In the rows, zero is written as 128.
The rows of X fall into 4 groups, and each row is roughly a mix of its group's hidden directions.
X, 171 rows:
[[196 126 120 184 143 112 176 129 158 159 114 144 137]
 [127 106  81 124 178  89 121  80 138 174 157 155 132]
 [170 113 176  77 119  94 163 104 117 138 178 130 144]
 [ 92 105 166 160 111  84 187 121 116 122 128 146 176]
 [102 144 128 100 116 178 127  99 175 125 188  84 119]
 [141 178 156  93 181 135 104 129 147 140  84 151 171]
 [169 125 140 138 119 121 181 127 131  73  92 129 189]
 [175 126 122 117 146 155 105  63 143 155  70 135 145]
 [161  97 110  96 142  88 122 156  73 146  98 157  85]
 [123 172 192 141 143 162 161 101 149 131 103 110  81]
 [162  58  99 106  97 152 125  95  91 115 103 106 145]
 [163 166 128 109  94  60 128 163 118 154 134 118  83]
 [179 152 117 159 185  88  96 107 147 139 122  86 117]
 [113 178  99 121 132 171 102 104 136 162 187 123  90]
 [114 184 130 154 149 158 149  69 147 154  86 131 100]
 [155 158 150  64 126 121 123 103 114 186  85 106 112]
 [ 90 114 174 147 169 116  95 145  68 112 120 133 170]
 [120 122  92 139 151  80 146 143  80 153 113 163  67]
 [159 132 151 129 156 126 173  48 121 136 128 118  84]
 [136 143  76 133 119 178  99 117 161 124 197 120 104]
 [144 146 122 188 161 135 112 178 113 137 106 191 130]
 [142  86  89 166 155 123 170 182 125 100 116 165 108]
 [139  77 104  85  87 149 136 110  89 101 160  91 103]
 [136  84 150 148 164 119 106 136  66 141  97 116 183]
 [143 143 107 184 150 147 146 165 172 136 105 161 181]
 [114 181 112 147 154 171  84 140 125 163 106 182 129]
 [123  79 158 128  89 149  97  99  96  80 116 151 170]
 [139  66 165 152  95 135 108 109  72 116 136  90 108]
 [140 182 157 107 151  90 134  73 125 180 102 138 135]
 [186 141 105 151 149 124 134 126 104 125  58 144  83]
 [164 150  94 140 117 178 155 109 132  94 159 191 126]
 [134 174 137 125  83 146  89  92 110 169  86 116 168]
 [151 139 134 163 179 120 202 149 133  92 128 111 158]
 [130 154 118 148 134 177  74 106 157 126 126 151  61]
 [154 151  71 151 126 142 170 127 126 126 203 118 148]
 [119  89 106 175 123 122 146 177  71 111 150 171 124]
 [113 129 153 116 108 149  99 164 118 207 136 119  78]
 [131 142 148 124 134 149 160 156 127 128 192 132  51]
 [106  87 152 106 105 161 130 104  78  78  81 122 146]
 [137  95  90 150 113 113 135 156  73  82 118 186 132]
 [117 123 128 175 153  95  54 149 105 135 167 118 100]
 [ 98  97 143 121  90 152 168 122  82  62 143 108 140]
 [136  78 144 138 100 131  95  79 102 121 174  92  88]
 [136  92 105  58 131 102 174 160 110  90 103 127 130]
 [157 144 128  99 133 193 104 189 157 139 143  98 150]
 [100  99  93 176  81 132 117 163  94 136 128 157 174]
 [118 208 163 109 148 104 168  99 112 143 105 105 130]
 [165 147 144 100 137 141 138  61 185 157 154 151 138]
 [120 107 117 155 171 132 176 119  80 156  99 106  74]
 [142 135 121 162 123 100 134  71  98 134 177 168 178]
 [ 96  80 111 119 102  96 131 109  59 128  88 117 156]
 [130  64 121 146  99 165 136 158 138 179  81 120 110]
 [107 145 172 131 156  61  99 144 144 161  94  93 145]
 [110 104 165 120  91 158 140 138 109 111 119  69 190]
 [141 118 104 106 171 142 129  47 134 151 156 134  88]
 [108 138 125 104 210 103 150 126 135  99 154  79 130]
 [146 185 132 128 172 114  85 120 184 166 100 130 130]
 [149 196  99 105 173 109 147  99  79 143 136 118 120]
 [117 124  99 157 163 110  85 146 116 150 170 143  59]
 [163 110 131 121  61 143  72 122 129 133 136 137  70]
 [138  95 156  64 124 169 131 140 178  93 160 144 118]
 [170 103 111  64 154 161 149  81 149 148 110 118 105]
 [113 147 191  74 135 142 124 171 126 159 138  90 155]
 [177 151  70 127 159 128  94 140 150 159 123 144  76]
 [121 120  88 172 127 121  84 173  99 105 133 163  78]
 [171 151 128 125 166 137 164  93 171  90 104 172 154]
 [104 113 100 153 153 155  92 108 144 145 148 195 176]
 [ 66 120 157 136 177  88 152 119 138  96 158 124 165]
 [138 182 112  85 121 138 100 181 158  99 122 172 146]
 [180  82  90 117  84 142  96 153  94 111 153 124 102]
 [151 104 103 129 164 169  92 109 200 154 147 107 124]
 [113 144 109 156 219 141 140 162 154 107 148 120 137]
 [ 77  94 144 189 139 137 178 154 158 155 115 139 137]
 [143 189 107 128 121 111 130 177 191 144 155 154 120]
 [109 141  82 152 147 143 117 144 146  65 150 188 112]
 [135  62  79 114 157 106  92 148 118 164 144 128  94]
 [154 130 102  99 132  79  79 169 124 149  77 138 160]
 [108 143 129 109 128 174  91 184 140 183 172 121 139]
 [112  98 121 181  91 174 141 127 127 162 101 142 185]
 [102 180 105 146 133 109 102 192 144 120 118 119  74]
 [ 87  46 127 104 132 177 130 139 114 146 105 141 114]
 [155 149 103 181  94 174 105 121 139 127 110 191 118]
 [128 143 152  86  95 133 198 179 123 119 151 105 154]
 [165 105 141 145 151  91 175 112 121  83  71 111 105]
 [149  82  87  86 111 134 156 127  65 115 115 157 101]
 [127  68 124 166  96 147 163 105  86 107 149 161  97]
 [111  89 116 198 138 155 132 119 119 105 183 152  95]
 [ 86 121 145 186 175 136 160 124 170  92 110 150 144]
 [149 147 129 124 120 111 111  79 103 145  54 148 176]
 [155 133 113 123 164  75  88 162  76 133 158 136  91]
 [139 117 121 105 126 132  89 193 120 157 197 104 119]
 [159 145 127 149  89 198 106 177 143  92 135 134 112]
 [104 145 144  65 134 126 115 166 144 186  91 131  92]
 [ 92 145 138 169 126 145 124 166 132 148 174 178 182]
 [142 165  98 127 109  69 117 183 126 141 150 180 116]
 [153 108 153 116  97 157 147  61 159 125  84 147 165]
 [140 123 188 113 106 138  86 154 130 149 144 110  58]
 [ 86 133 146 161 174  67 114 125 156 164 165 113 128]
 [106 155  79 165  95 124 103 124 120 127 167 168 183]
 [147 181 156 109 107 165 116 121 198 122 114  92 116]
 [ 75 154 163  97 125 141 106 139 135 147 193 124 170]
 [134 106 146 116 123 134  88 190  57  93 126 124 145]
 [156 128  95  92  95 163 175 107  96  86 116 169 141]
 [119 140  89 150 121  85  75 128  92  75 171 126 120]
 [175  67  77 145  85 114 103 145 130 108 140 134 104]
 [143 128  98 167  73 118  86 147 122  98 124  77  89]
 [105 159 131 194 144 130 140  92 151 120 186 164 142]
 [ 78  79 152 174 104  80 158 102 132 121 149 143 115]
 [161 138 133 138  96 144 108  94 159  58 179 107 127]
 [137 197 138 123 171 106  94 167 169 154 140 148 138]
 [128 119 125 105 137 161 124 165 175  54 161 155 142]
 [164  95 103  82 142  98  90 176 113 110 161  91 129]
 [141 170 138 154  96 148 117 149 147  78  89 146 188]
 [ 74 143 124 147  72 184  96 119 131 149  94 115 145]
 [ 78 101 152 106  76 171 164 130  95 114 130 139 165]
 [163 131 117 103  75 167 148 107 152 112 123 135  58]
 [190 111  96 108 113 160  92 158  99 138 100 158  91]
 [174  79 116  97  73 167 118  84 118 105 121 126 116]
 [175  82 140  94 117  80 107 161  96 118  91 108 109]
 [178  82 107 120 177 123  83 135 143 158  98 136  94]
 [ 91 149  98 122 112 129 142 190 111  99  79  97  90]
 [143 166 106 113 111 114 134 214 137 131 165 111  95]
 [120  98 137 112  68 132 192 121 127 122 136  68 133]
 [111 134 164  85 133 138 143 129 124 186  89  77  87]
 [158 125 172 114  72 122 132  88 118 170 128  70 130]
 [161 139  85 124  78 137  88 152 160 104 152 159  84]
 [108  70 159  96  86 111 127 107 159  84 145  93 147]
 [166 101 133 117 185 157  94 115 198 120 133 113 120]
 [117 105 193 154 103 120 157 146 128 140  60 152 144]
 [110  98  96 126 107 114 126  70  87 132  87 135 185]
 [122 138 139 160  59 109 165 122  72 136 130 112 169]
 [134 191 163 133 158 110 164  73 158 131 123 151 153]
 [139 154 176 135 157 110  89 155 150 180 128 100  79]
 [ 75 118 146 153 114 160 157  92 169 135  72 146 148]
 [170 164 111 124 125  61 131 164 138 153 152 173 107]
 [203 133 111 117 145 126 116 124 132  51 113 116 125]
 [178 160 127 121 139 110 141 137 183 180 119 163  87]
 [143 127 146  97 165 151 118 115 166 100 108  72  69]
 [108 141 102 146 170 158 116  65 141  93 146 174  99]
 [138  99  90 140 125 136 132 183 149  56 128 155 157]
 [ 84 123 159 154 136  96 148 163 106 137 102  73 176]
 [ 99 152 132 139 116 134 150 175 129 105  41 133 149]
 [112  92 129 155 156 138  90 134  59  96 105 173 132]
 [150 127 134 145 170 109  66 158 160 181 133 118  91]
 [ 75  70 104 120 138 124 146 119 130 140 187  88 110]
 [105  99 154  62  91 118  80 147 108 139 159 107 150]
 [145 133  74 149 140 126  74 107 150 142  85 118  72]
 [159 111 144 119 114 145  65 184 139 121 178 120  95]
 [162 160  93 187 161 134 109 129 178  90 117 117 109]
 [197 162 151 103 100 136 117 178 152 143 159 127 103]
 [ 65 117  96 153 110 152 105 170 107 134 108 159 175]
 [192  91  95  76 150 148 135 126 128 118  85 150 108]
 [110 102 124 117 152 167 177 118 127  94 103 139  55]
 [ 71 134 153 148 159  94 152 174  90 131 166 103 147]
 [105 179 138 134 176 104 126 122 168 167  83  88 135]
 [172 143 126 118 166 103 155  83 123 117  80 185 144]
 [132 111 130 148  72 144 179 156 128 176 114 175 156]
 [126 182 116 139 139 121  84 152 159 132 109 116  53]
 [135 108 137 139 130 169 141  86  97 113  79 147  58]
 [126  70 148 137 112  95 142  96 152  61  90 125 133]
 [ 98 146 126 130 192 146  72  87 136 141 100  89 133]
 [159 135 132 169 121 108 132  83 103  71 158  76 145]
 [161  77  82 122 124 171 150  95 105  91 108 164 127]
 [130 182  95  96  98  97  88 155 121 177 140 139 160]
 [170 116 118 175 155 163 133 150 160 108  87 127  72]
 [160 132 127 102  82 160 123 173 119  82 139 188 122]
 [119  82 151 135 118  64 143 121 121  68 152 133 167]
 [155 148 126 101 120 137 118  81 184 153  71  87 129]
 [ 77 183 161 124 104  80 150 152 126 119 139 109 169]
 [143 147 125 135 145 135 132  49 141 157 128 152  64]
 [128  94 133 100  57 165 153 101 126  78 108 139 142]]

Here is one row of each group, with its name. Which group are the others in?
[ 98 153 137 142 128 161 121  81 181 160 174  88 144]
T
[156 147 120 138 216 112 119  99 150  88 135 110 111]
Y
[ 90  82 144 159 143  61 139 109 120  92 103 158 141]
U
[138 113 103 127 152 131 152  48 162 166  92 121 149]
F

[146 186 125 123 138 139  96 168 163 116  97 191 122]
F
[118 152 141 134 182  86 135 129 160 166 188 136  93]
T
[102  90 151 107 166 128  93 183 160 123 166  89 113]
U
[133 159 122 149 163  93 129 201 126 169 110  89 136]
F
[128 102 111 144 120 132 149  98 120  70  80 149 192]
T
[ 70 115 154 158 158  97 180 132 137 117 152 132 177]
U
[168 128 105 162 143 120  87 159 125 137 169 198 120]
F
[140 119 140  85 147 116 126 101 122 127  47  93  87]
U
[100 149 106 190 162  90 129 138 153 155 173 160 110]
F
[ 99 104 142 143 143 121 111  60 141 124 118 151 200]
F
[ 95 119 166  70 121 111 154 117  80 148 155 152 172]
Y
[164 142  77 121  84 166 109 166 124  94 127 171 154]
T
[113 163 157 136  69 176 133 114 139 169 180 135 119]
U
[110 171 106 184 141 122 133  57  91 106 127 129 121]
Y
